(in the rows, 128 means zero)
The rows below fall into families. The same turns and mirrors carry the whole set onto itself and the rows of a family onto each other. For each named row, which other rows are in its family? Write them in the order they are listed.
These 40 rows form 5 families of 8 rows each.
z_808: [105 105 142 116 145 168 103 112 145]
z_926: [108  98 151 108 163 150 101 127 148]
z_756: [ 95 137 153 117 101 113 135 150 152]
z_538: [126 139 121 151 148 141 126 140  84]
z_771: [148 124 115 113 118  98 133 108 125]
z_411: [110  96 149 108 171 146 102 134 121]
z_205: [102  97 142 111 148 157  97 136 103]
z_975: [ 98 115 141 104  92 137 129 165 128]
z_173: [151 118 105 121 132  94 140 124 133]
z_584: [148 118 114 146 164 100 117 137 135]
z_718: [135 149 124 149 158 144 144 151 102]
z_812: [ 91 125 155 107 104 128 128 166 142]
z_183: [110 104 139 127 155 160  99 119 156]
z_937: [147 110 110 138 127  88 124 146 124]
z_2: [111  96 152 104 160 159 116 114 142]
z_195: [141 157 135 114 132 127 156 146 102]
z_517: [ 94 141 158 130 105 112 118 129 151]
z_877: [131 141 122 131 142 169 154 119 113]
z_790: [120  89 139  77 136 136 115 142 140]
z_651: [143 130 109 131 117 100 131 106 127]
z_618: [104 129 126 136 111 126 161 166 154]
z_465: [120 110 136 123 138  75 118 130 143]
z_561: [ 88 108 137 118  93 134 118 160 133]
z_710: [ 95 133 144 129  95 123 117 128 157]
z_562: [128  89 121 107 170 154 136 127 131]
z_902: [131  96  93 144 120 107 133 147 133]
z_991: [127 136 135 140 156 142 149 148  84]
z_342: [139 103 101 127 123  91 137 143 136]
z_79: [103 134 153 121 101 132 130 148 168]
z_888: [108 148 162 121 158 139 139 141  98]
z_400: [145 155 141 132 152 151 145 125 108]
z_322: [134 146 125 132 145 164 139 112 106]
z_384: [130 149 131 137 162 162 151 134 111]
z_225: [141 118 117 137 130  89 139 113 142]
z_524: [125 141 129 161 153 140 123 151  97]
z_604: [130 108  97 146 110  98 123 142 123]
z_374: [ 86 114 147 129 103 124 132 170 144]
z_142: [105  98 151 107 155 138  97 131 100]
z_958: [ 96 135 153 135 133 148 123 166 162]
z_800: [115  88 146 104 154 156 102 147 123]

Same family as z_465: z_584, z_195, z_790, z_618, z_562, z_888, z_958
Same family as z_517: z_771, z_975, z_183, z_877, z_902, z_524, z_142
Same family as z_800: z_937, z_2, z_991, z_79, z_400, z_225, z_374

The rows below fall into families. The same turns and mirrors carry the whole set onto itself and the rows of a family onto each other. For each named row, which other rows are in its family? Write them in the order they are listed.
These 32 rows form 8 families of 4 rows each.
z_837: [132 138 167 127 119 113 124 146 116  95 151 111 125 204 149]
z_474: [133 137 124 106 127 121 101 140 105  84 194 124 126 200 139]
z_508: [136 183 122 119 114 108 116 140 106  73 213 147 118 187 128]
z_494: [127 167 161 123 132  97 106 136  79  81 153 128 107 181 149]
z_102: [116 191 146 110 135  94 124 140 114  72 210 144 129 184 142]
z_507: [107 118 152 146 108 105 147  82 162  80 157 170 133 194 130]
z_67: [128 139 183 130 140 124 122 145 104 100 152 126  89 174 124]
z_611: [ 99 104 153 135 125  63 117 103 126  75 194 183  99 180  81]
z_8: [118 110 147 158 130  69  86 122 120  82 165 188 112 176  82]
z_773: [106 145 122 166 130  69 136  94 158  86 137 177 112 182 116]
z_564: [138 186 132 103 126  97 110 131 105  69 195 137 135 190 128]
z_894: [106 110 145 169 133  83 148 107 153  71 159 172 137 160 103]
z_548: [109 132 139 146 132  52 105 109 136  75 170 187 104 171  71]
z_443: [157 166 122 108 143 121 124 131 123  60 186 140 103 190 132]
z_78: [126 118 142 142 108  79  96 100 156  92 182 203 108 173 102]
z_325: [109 106 132 141  99  92  83 111 133  68 170 163 126 165  86]
z_244: [141 111 114 153 118 103 148  94 159  89 161 169 114 172 113]
z_304: [119 173 110 133 138 101 101 139 115  79 178 111 112 162 135]
z_542: [100 182 181 131 128  95 112 154 107 106 173 133 116 170 136]
z_880: [117 130 139 161 144  87 155  95 157  84 166 190 129 206 116]
z_515: [111 124 141 153 135  79 154  91 162  81 173 194 103 190 127]
z_563: [105 166 185 125 129 111 128 137  98 117 163 125 124 181 129]
z_37: [141  85 150 145 107  86 118 107 129  82 165 169 101 159  94]
z_65: [ 92  93 146 127 140  90 121 111 127 101 174 174 122 158  82]
z_177: [121 174 142 110 134 117 137 141 116  94 198 120 109 210 116]
z_271: [ 98 137 146 152 146  70 149  85 148  90 159 193 110 183 109]
z_540: [140 141 136 128 117  65 129  99 168  74 140 186 128 186 117]
z_985: [123 149 194 114 120  94 137 126 120  91 192 123  92 196 146]
z_339: [112 163 184 147 117 107 140 146  93 102 162 130 114 174 140]
z_942: [135 177 196 119 117  87 118 150 118  94 167 136 116 184 135]
z_48: [108 112 137 162 126  65  99 127 139  75 167 176  98 159  82]
z_337: [111 175 127 115 153 116 121 138 105  90 203 139 133 167 135]

Same family as z_540: z_304, z_65, z_985
Same family as z_67: z_507, z_443, z_325
Same family as z_942: z_611, z_773, z_337
Same family as z_494: z_894, z_78, z_177
Same family as z_37: z_837, z_474, z_244
Same family as z_548: z_102, z_542, z_271
Same family as z_515: z_564, z_563, z_48

